(in the rows, 128 means zero)
First come named turns, each shown by rows before and after it. For each pair of rows after them, which turns, in which order, take the first row to the second? The first pair is done for you.
turn Q179:
[147 158 108  96 106 118  72 136 158 156  77 193 136 135 116 100 144 116
 145 119 124 117 136 139 149] |-> [148 161 111  99 106 119  70 138 158 160  76 195 133 133 113 103 142 118
 150 120 124 120 141 141 146]
[112 126 138 126  98 141 155  64 122  74 144 102 120 119 165 177 127 181
 118 151 132 111 122 122 114] |-> [100 101 127 140 112 132 150  99 116  53 144  95 154 134 141 160 163 140
 106 125 161 114 131  84 162]
[102 138 150 129 108 162 127 135 143 148  80 178 145 158 104 123 125 152
 186 127 100 155 153 172 174] |-> [108 120 131  95 119 142 123  93 144 136  74 171 151 178 123  96 122 149
 154 156  80 134 112 171 167]
turn Q667:
[ 94 148 108 151 134 153 144 161 131 133 132 113 109 126 121 156  94 132
  87 115 140  98 147  88 103] |-> [ 93 153 114 147 132 155 147 149 130 137 129 110 103 127 135 160  86 144
  92 126 128  99 137  99  91]
[ 97 152 168 111 144  96 122 139 109 120  92 124 139 162 160 132 158 103
 188 110 128 158 127 142 149] |-> [102 153 166 115 144  97 119 152 113 122  94 133 143 157 148 131 161 100
 187 100 138 158 139 137 156]
[135 156 156 149 107 154 107 169 165 122 142 154 117 111 123 146 134 132
 173 104 142 166 167 148 156] |-> [115 151 169 131 117 144 123 106 144 112 133 110 110 139 179 143 118 154
 168 156  93 166 105 171 125]
[124  93 115 107 158 115 113 116 149 128 102 128 161 135 161  88 125 109
  93 109 125 113  87  96 143] |-> [147 122 115 121 138 134  99 154 169 152 106 172 146 100 123 108 119 119
 118  76 151 118 143 104 144]
turn Q748:
[165 116 109 119  89 124 134 132 172 123 161 170 117 162  66  76 109 134
  64 115 123  77 104 140 170] |-> [107 157 185 183  71 164 151 151 137 138 152 131 110 163  96 142 115 173
 169 112  98 147 129 182 159]
[115 102 116 141 151 105 117 175 117 109 135 125 167 137  95 109 162  82
 109  91 170 130 147  91 174] |-> [ 81 113 154 169 149 117 131 174  93 108 132  93 165 144 121 139 163  99
 149  99 153 161 146 107 165]
[159 154 124 122 111 123 131 150 131 133 143 129  99 101 131 125  98 140
 124 124 132 121 122 144  95] |-> [148 152 130 126 115 124 139 143 122 129 142 111  99 108 145 129  95 143
 128 131 121 127 110 147  93]
[123 161 173 150 107 147 127 114 123 166 147 146 119 105 137 156 108 167
 164 137 122 130 135 146  96] |-> [140 122 137 109 132 116 134  78 123 143 155 131 122 123 147 111 102 142
  89 159 117  92  87 121  92]
Now pairs of rows:
Between the rows of a pair lie two turns.
[128 127 129 133 140 144 108 118 131 127 122 127 102 126 129 126 134 157
 143 117 143 138 122 129 121] |-> [129 124 122 131 143 140 101 121 134 125 119 131 110 130 124 119 143 151
 141 113 146 136 124 124 131] -> Q179 then Q748
[120 127 139 142 126 138 116 157 130 145 114 143 164 173 130 143 161 135
 184  94 132 159  90  89 135] |-> [137 124 121 130 125 133 109 162 143 147 114 166 166 165 111 133 161 127
 168  85 144 144  98  81 142] -> Q748 then Q748
[161 112 102  78 130  89 132  90 172 127 101 154 113 147 141  92  99 118
 118 144 111 115 122 143 102] |-> [157 124 119 129 122 112 135 169 171 135 113 167 120 120  98 121 117 101
 151  90 157 145 192 126 131] -> Q667 then Q179
[121 139 186 173 126 146 180 150  94 133 137  90 110  98 140 187 104 160
 171 112 118 173 142 130  92] |-> [195 107 108 113 137 114 160 152 139 127 152 150 105  76  85 124  93 119
  68  95 162 101 146  86 105] -> Q748 then Q667
[122 135 107 138 120 124 154 147 101 119 177 130  98 105 132 123 101 129
  92 131 142  85 127 103  95] |-> [122 137 112 143 121 127 154 155 100 120 176 130  96 101 129 128 104 129
  97 125 146  88 133 100  97] -> Q179 then Q179
[100  74 140 106 152 115 125 128 109  17 154  73 156 129 158 153 153  98
  88 130 133 165 105 131 108] |-> [ 96 104 169 139 135 141 135 154 105  39 162  76 133 102 154 194 139 122
 131 115 139 190 142 153  90] -> Q179 then Q667
[154 114 128 137 139 136 158 138 125 128 159 113 110  94 117 136 115 109
  85 102 150 110 148 112 112] |-> [151 132 140 136 130 143 162 124 124 137 156 112  95  88 131 149 102 133
 102 116 133 115 145 134  90] -> Q667 then Q748
[106 183 178 162 100 134 143 104 102 124 153 107  93  89 110 191  99 149
 163 111 108 167 158 139 102] |-> [ 74 133 174 165 135 110 156 100  76  83 153  55 133 134 125 162 130 106
 127 118 109 167 115 100 135] -> Q667 then Q179
[134 138 128 128 170 130 134 109 136 127 117 102 122 129 148 104 113 127
 124 146 102 113  99 126  97] |-> [123 154 148 148 161 142 134 121 131 136 113 102 121 122 147 122 116 140
 158 137 101 132 118 139  98] -> Q748 then Q748
[121 133 136 153 103 119 150 135 131 109 120 104 130 130 150 123 148 112
 153 125 123 152 127 127 122] |-> [123 128 129 145 104 114 148 130 132 105 117 102 136 136 154 114 150 108
 144 129 120 147 118 121 128] -> Q179 then Q179
[128 136 113 136 133 128 155 130 102 135 171 105  88 130 146 105 104 124
 119 111 141 116 142 139 109] |-> [126 142 119 144 130 132 156 135 101 137 169 106  89 127 144 111 104 130
 129 108 140 121 147 142 110] -> Q748 then Q748
[122 148 114 133 106 134 119 145 149 133 109 113 117  95 105 153 126 125
 125 135 116 147 150 128 132] |-> [107 128 116 139 120 126 132 144 133 116 114  84 127 111 116 147 134 107
 109 139 115 150 132 112 138] -> Q748 then Q179
[136 144 146 125 135 113 146 149 141 136 124 106 104  98 128 112 116 157
 151 136 109 141 145 184 152] |-> [151 127 119 110 142  98 134 155 154 126 122 125 121 100 105  85 127 133
 122 127 124 120 145 161 173] -> Q667 then Q748
[121 172 141 162 109 164 129 160 131 147 135 127 117 117 136 169 134 114
 201 117 141 157 154 120 138] |-> [118 139 137 172 134 155 153 177 115 126 156  94 121 122 136 162 134  84
 158 111 158 152 141  90 141] -> Q748 then Q179
[127 128 183 158 131 131 148 125 124 112 167 107 125 107 138 121 129 127
 139 153 152 176 142 152 132] |-> [168 127 141 122 123 114 119 119 160 120 163 158 125  97 109  89 131 120
 110 147 167 141 151 145 143] -> Q179 then Q748
[178 127  71  83 128 129  88 131 159 132 102 173 155 114 104  88 140 132
 113 111 139  90 136 112 159] |-> [163 126  83  69 133 124 100  80 143 127  93 138 146 135 150  88 123 156
 114 155  97  93  87 134 128] -> Q667 then Q667
[138 128 109 112 129 119 121  94 133 136 121 142 112 122 135 104 122 136
 114 147 118 108 119 134 109] |-> [117 147 135 150 118 140 120 133 124 144 118 144 121 115 120 132 138 140
 165 122 131 143 158 138 128] -> Q667 then Q748
[137 160 108  64 108 123 114  88 129 144 118 134 154 116 137 132 120 165
 131 186  73 104  92 119 112] |-> [126 144 102  65 118 113 111  93 123 128 113 124 176 135 134 117 137 144
 121 183  79 103  81 102 135] -> Q748 then Q667
[ 62  67 150 146 155 131 137 149  80  92 132  92 160 169 158 127 162  75
 159 119 115 140 162 112 176] |-> [117 115 136  81 122 133 124  62 114 138 122 141  95 137 190 133  94 154
 159 177  60 103 138 182  90] -> Q667 then Q179
[105 101 117 151 130 120 137 142 100  80 159  94 153 174 133 158 139 109
  87 137  87 124 112 130 129] |-> [140  97  92 134 127 115 133 148 120  87 171 122 135 150 110 148 124 103
  54 128 107  99 124 123 118] -> Q179 then Q748
[158 108 119 151 138 123 143 165 142 125 164 112 123 122  99 117 144 109
 100 102 165 129 146 116 152] |-> [165 100 103 118 144 108 142 122 145 118 160 107 122 136 121  95 133 116
  74 131 143 108 107 122 137] -> Q179 then Q179
[138 104 157  91 149 149 108 117 146 142 158 154 136  94 129  66 127 160
 142 166  82 106  91 167 135] |-> [121  90 160  97 160 143 109 117 136 130 154 139 154 112 133  57 140 145
 141 165  83 112  80 154 151] -> Q748 then Q667
